(in the rows, 128 means zero)
Each path is a new rotation, seen through one point. The rows after it are directions, each followed by how far the rotation turns it, in degrees per step (0 if it stays put).
Each turn is a multiple of 5 degrees from 10 to 175, or 0.
Each row of a path follows its step; steps can be skipped.
Rotation 1:
step 2: [135 126 122 120 124 129 128 127 122 144 121 123 118 137 142 136 131 132
 128 130 122 136 144 123 126 141 124 129 131 139 142 123 146 128 131 134
 122 117 120 132 133 124 123 132 130 131 131 133 112 132 129 116 149 127
 120 140 115 125 132 130 139 123 125 133]
step 4: [129 131 129 142 133 134 135 135 125 136 136 135 131 127 122 131 137 127
 133 133 118 118 128 122 142 129 137 134 117 121 121 118 143 125 137 141
 126 136 134 123 138 128 127 123 140 145 129 135 130 135 118 116 131 127
 133 143 125 128 127 117 118 145 120 114]
step 5: [119 132 127 132 143 122 126 117 129 131 132 121 114 127 132 122 121 137
 131 138 122 121 140 124 125 122 126 123 125 126 135 134 136 123 127 136
 119 123 129 115 137 122 130 133 135 142 119 123 122 126 128 132 127 121
 141 139 132 131 135 125 138 105 138 106]
step 6: [120 118 117 125 126 125 118 133 128 144 119 133 128 141 126 132 126 127
 140 127 120 133 139 118 127 134 130 130 142 121 124 131 130 126 139 135
 118 120 109 122 135 134 122 130 123 133 134 126 131 121 116 143 137 112
 135 137 128 134 119 142 124 123 114 130]
step 7: [120 111 124 126 117 131 135 133 115 132 126 123 127 142 134 118 116 127
 136 131 129 125 133 129 134 127 121 144 114 124 125 137 140 136 127 140
 129 132 125 130 130 123 122 137 141 126 134 139 117 132 123 118 139 122
 116 128 131 145 134 113 127 121 123 135]
step 8: [131 112 130 126 132 121 126 121 121 136 119 119 128 127 125 137 138 136
 115 128 114 122 147 130 148 141 127 123 116 128 124 117 126 129 137 134
 125 125 123 117 124 125 124 121 146 140 138 128 113 125 139 127 131 131
 133 130 126 126 135 124 123 134 137 127]
step 10: [121 128 123 134 133 137 127 139 124 148 123 125 134 105 130 124 117 130
 130 126 127 122 142 130 120 127 127 135 129 129 129 132 134 126 126 139
 135 124 120 123 144 119 118 121 135 136 130 132 137 131 111 123 134 116
 131 145 141 122 132 134 125 123 132 121]
step 11: [126 118 137 125 123 118 130 117 126 134 120 125 129 142 118 126 114 128
 142 133 130 124 147 124 120 118 142 128 114 133 127 124 124 135 136 129
 122 131 131 122 129 125 124 131 141 128 142 112 129 127 123 132 121 109
 135 138 126 135 134 128 131 116 119 129]
step 12: [127 107 121 121 126 135 132 150 124 134 131 129 128 139 134 130 129 122
 126 130 124 122 135 116 150 123 124 130 124 117 124 136 138 126 137 136
 126 128 122 120 126 133 127 132 130 126 142 128 110 127 124 140 115 122
 134 128 132 110 134 123 132 126 123 132]
step 13: [136 116 127 130 128 114 116 145 121 118 121 103 122 122 125 137 124 135
 130 128 122 131 142 128 128 131 123 147 123 133 140 135 133 128 131 144
 129 134 120 128 129 131 125 128 135 142 128 129 127 132 132 130 137 126
 118 121 121 129 138 122 136 130 135 119]
Directions:
[126 126 128 122 127 130 127 130 128 125 128 127 129 132 127 128 125 131
 127 128 129 129 125 129 126 127 127 126 127 123 132 131 126 130 132 129
 127 127 124 128 129 128 127 127 129 129 128 129 128 126 129 129 129 133
 131 129 127 130 129 128 130 130 125 126]	60
[126 128 131 128 130 129 129 129 131 127 124 127 130 129 128 128 128 126
 129 128 126 131 130 126 125 127 131 131 127 125 128 131 131 127 126 129
 124 128 127 128 126 129 129 129 126 126 129 129 126 122 128 126 126 124
 131 125 130 128 124 127 132 126 128 129]	65
Rotation 2:
step 0: [134 134 137 129 140 137 123 131 134 113 119 128 126 134 138 139 128 121
 128 133 136 126 141 127 115 129 130 119 145 119 136 122 120 128 143 116
 129 124 136 131 127 120 136 118 139 128 135 123 129 131 146 127 125 133
 110 119 118 130 129 132 133 116 129 114]
step 4: [127 135 129 120 138 131 136 117 124 129 118 111 132 130 131 145 130 119
 132 119 119 133 139 125 120 133 134 131 126 134 137 127 115 132 148 130
 122 130 129 124 137 135 119 119 114 140 131 134 133 139 134 139 131 139
 110 130 129 138 121 121 131 119 133 129]
step 5: [125 133 132 132 123 125 107 129 130 135 122 122 141 120 137 119 136 130
 123 131 126 123 124 123 118 117 141 144 123 136 117 132 121 139 130 132
 131 122 138 135 124 112 130 123 128 126 138 118 144 134 142 136 116 129
 111 126 129 124 131 137 123 119 126 128]
step 6: [130 129 130 124 130 130 124 116 137 122 115 112 115 134 132 134 131 121
 118 129 128 130 134 144 119 122 130 117 131 127 148 137 116 126 125 122
 129 120 122 136 136 114 129 134 117 132 127 115 125 133 145 136 132 123
 116 127 135 131 125 112 132 126 140 125]
step 7: [136 129 135 126 135 132 129 127 144 133 116 118 138 121 133 127 127 126
 127 129 129 115 145 115 113 129 126 123 123 126 133 135 131 131 129 114
 133 128 132 124 124 117 119 120 140 116 132 129 130 129 138 124 111 134
 119 128 130 126 141 145 136 107 130 128]
step 8: [134 135 140 143 134 122 125 130 124 125 110 122 117 123 133 133 136 109
 125 115 138 125 129 132 121 125 141 138 123 117 127 137 131 124 130 118
 122 120 125 119 143 127 125 119 116 124 137 115 134 131 127 123 140 131
 115 133 131 134 124 121 132 129 140 137]
step 9: [114 139 126 131 142 136 121 123 131 123 123 141 130 124 128 135 120 135
 126 126 122 117 137 118 115 133 120 129 126 131 131 139 116 112 143 124
 124 128 122 135 123 110 134 117 127 131 142 123 140 134 129 130 121 120
 117 130 134 129 138 142 124 124 137 128]
step 11: [126 130 131 117 145 128 117 127 131 122 131 124 143 130 131 134 128 127
 121 126 115 134 133 126 119 119 137 133 123 134 132 136 107 127 131 119
 129 124 132 115 128 121 130 118 118 119 139 139 120 149 126 134 120 133
 106 121 127 136 127 132 126 122 126 131]
step 12: [136 145 139 139 129 140 121 127 121 127 115 128 126 121 136 128 132 131
 131 127 124 133 131 131 111 123 134 135 120 139 123 130 123 140 126 114
 127 125 131 140 132 125 130 129 131 132 121 108 128 126 151 133 133 125
 108 131 132 114 129 122 138 129 124 127]
step 13: [135 118 114 129 140 123 126 115 139 124 118 115 131 125 133 137 122 114
 125 117 122 134 140 134 122 129 115 126 121 121 134 146 123 132 130 132
 138 125 132 137 125 123 141 124 118 124 137 131 129 132 140 129 120 122
 114 125 131 129 132 128 128 112 143 134]
Directions:
[127 128 125 129 127 127 125 125 130 129 128 130 131 129 127 123 131 127
 129 125 127 126 126 127 124 128 132 130 131 125 131 126 129 130 128 126
 127 127 130 128 129 129 129 131 130 129 126 127 126 123 127 127 129 127
 127 132 130 126 128 129 130 130 128 131]	160
[131 129 131 128 131 129 126 126 128 130 127 128 126 128 130 126 131 125
 130 129 126 130 131 130 128 127 127 128 127 128 129 125 130 129 130 132
 130 126 129 125 128 123 131 130 126 127 127 128 123 126 131 128 125 129
 130 126 128 123 127 127 126 126 126 128]	55
[123 131 123 128 128 130 127 128 130 129 127 130 127 128 126 126 128 132
 128 130 130 128 130 130 129 126 126 129 126 127 129 130 129 126 129 126
 132 129 129 132 131 125 132 126 130 130 124 126 127 129 130 129 132 127
 129 126 126 128 127 126 127 130 130 129]	110
[126 123 131 129 130 127 126 124 130 129 130 129 128 130 127 129 126 130
 128 129 127 128 130 127 128 124 131 128 125 124 126 126 126 126 129 126
 131 127 126 125 127 133 128 124 127 131 127 124 129 128 132 129 128 125
 128 131 130 127 129 128 129 125 129 127]	0
[128 129 131 130 125 129 128 130 127 127 127 128 129 125 127 124 124 128
 131 130 127 126 129 124 128 129 126 129 129 128 125 128 127 127 130 124
 125 127 132 125 126 128 129 131 132 128 126 127 131 127 131 130 129 129
 128 124 128 126 126 130 126 127 127 124]	155
